Here are some numbered points:
[  7  21 -48  25   5 -25  16  -2  44  -6  35   1   1  35   6  11 -10  28  -8 -14  16 -15  10 -29
   8  12  44   5 -10 -11  31  25] 0
[  8   8  20 -25 -31 -16  29  39   5 -21  26  26 -17  -3  27  -6  -6 -27 -32 -15  25 -30  11   6
  24  15 -30  27   9  25  16  44] 1
[  6   8  -1 -18  13   8 -32 -23 -39  34  12 -17 -20  -4 -14  32 -22 -14  36 -15  -8   6   9  10
 -11  23  31 -25 -28 -43  26 -17] 2
[ -7  19  10   6 -20 -29  14  23  19 -10  25  -4  -4  44 -20 -29  30 -18 -19  14  14 -25   7  10
  25  15 -24  39  39  -2  15  13] 3
[  2  19  13  -8 -25 -29  22  42  20 -10  30   4 -12  33   6 -26  31 -23 -15   5  20 -31  10  12
  18  20 -29  41  36  16  17  38] 4
[ 20  -6  19  -8 -35  32  -2  22 -18 -12  16  28  -2 -20  33  -4 -27 -18 -21   3  21 -10  34 -12
  23   4   8  -5 -33   6  26  14] 5
[ 10  19 -16  -3 -14  32 -20  -5   8   6  18  27 -20 -19  14   3 -23  42 -19  -9   7  -6  19 -12
  -6   8  42 -10 -31 -24  11  -8] 6
[  4 -14  15 -12  22 -24  28 -18  20 -18 -13 -34 -19  -5 -26 -34  27  26  24  12 -26  34 -29   3
 -27 -12  -3 -48  11  29 -30 -11] 7
[ -6  44   4  18   6  21 -10 -33 -33 -11 -11  25  45 -34  17  16 -17 -21  -2 -47 -16  21 -20  19
  18 -48 -22 -18  -5 -30 -35 -47] 8
[  4 -10  26  16  30 -16  31 -11  -1 -14 -33 -11 -26  30 -31 -39 -17  27  27  24  17  30 -31   8
 -11  17  13 -13  22  26 -33 -10] 9
[  7  36  10   3 -13  40  -8  10  -2   3  22  34 -19 -33  30  17 -17  12 -29 -22  21  -1   8 -19
 -31  -2  14 -17 -37  -8  25 -17] 10
[ 15  17 -29  -9   4   0 -33 -29   4  34  10   2 -18  11  18  28 -25  -3  42 -11  20 -12   6   7
 -25  20  28 -19 -29 -37  22  -9] 11
[ 18 -10  17 -24   2  44 -17 -31 -26   2 -31  20  45 -27  25  20 -16 -11  43 -11 -48  41 -14  20
 -12 -45   8  -2 -21 -14 -45 -41] 12
[ 11  23  25 -22 -25  26   3  12   7 -11  28  30 -16 -20  34   7 -21  14 -11 -18  22 -12  21 -16
  -1  11  17   9 -27  -1  11  12] 13
[-14  38 -31   9  -5  22  36 -44  11  -5  20  25  11  -9   1  13 -20  44 -16   7  32 -11  27 -46
  23  10  44  18  -2 -21   0  -7] 14
[  6 -31  10   5  35 -26  26   8  -2  -5 -14 -31 -17   7 -30 -24  37  20 -15  45 -18  14 -36  11
 -18  11   1 -24  24  28 -29  -7] 15
Which three points above are nearest to each new point, looking only along the 5 directions in which the numbered points spread most? Their numbers follow each, nearest first.
[-34 -26  13 -10 -44  10 -11  44  37 -20 -15  23  -9  -4  27   4  24 -23 -21 -14   1 -27  -2  34
   6  -3 -44  23 -20  32   5  43] 1 4 5
[  7 -26  15 -21  -7  42 -13 -22 -27  12   9  25  44 -30  10  17 -23 -27  -1  -8 -37  38  -6   9
  45 -48   2   4 -12 -33 -35 -10] 8 12 10
[  4  19  14 -16 -35  -2 -26  18  22 -18  -6  23   2 -32  27 -11 -20 -27  10 -11   1 -14   0  11
 -17 -30 -23  15  -5  -1  10  44] 5 13 1
[ 12  -7  22  -5   1  39 -12 -15 -21  -6   2  23  35 -21   6  36 -29 -32 -23 -23 -28  42 -13  26
  45 -47   3   2  -6 -43 -35 -16] 8 12 10
[  5   6  18 -21 -27   5  27  40  19 -25  30  25 -19 -23  24  -2  15 -22 -26 -16  24 -31  18  -5
  11  15 -24  35  -7  30  22  44] 1 5 4
[-49 -17 -43  46  28  -2 -33   6 -34  45   3 -25  25  43 -32  30 -20  -7  33   3 -12 -31  44 -38
  -5  17  13  31 -12   2  23 -14] 11 2 0
[-49 -48 -39  46  30  17 -33  20 -34  45  -5 -17  34  42 -33  34 -23 -12  11  13 -46 -31  44 -49
  45   9 -12  36 -13   6  20 -13] 11 0 2
[-49 -27 -48  46  27   4 -26   7 -21  45   0 -10  42  40 -33  34  -8 -20  35   3 -48 -23  44 -49
  45   8 -32  36 -24   9  21 -10] 11 0 2
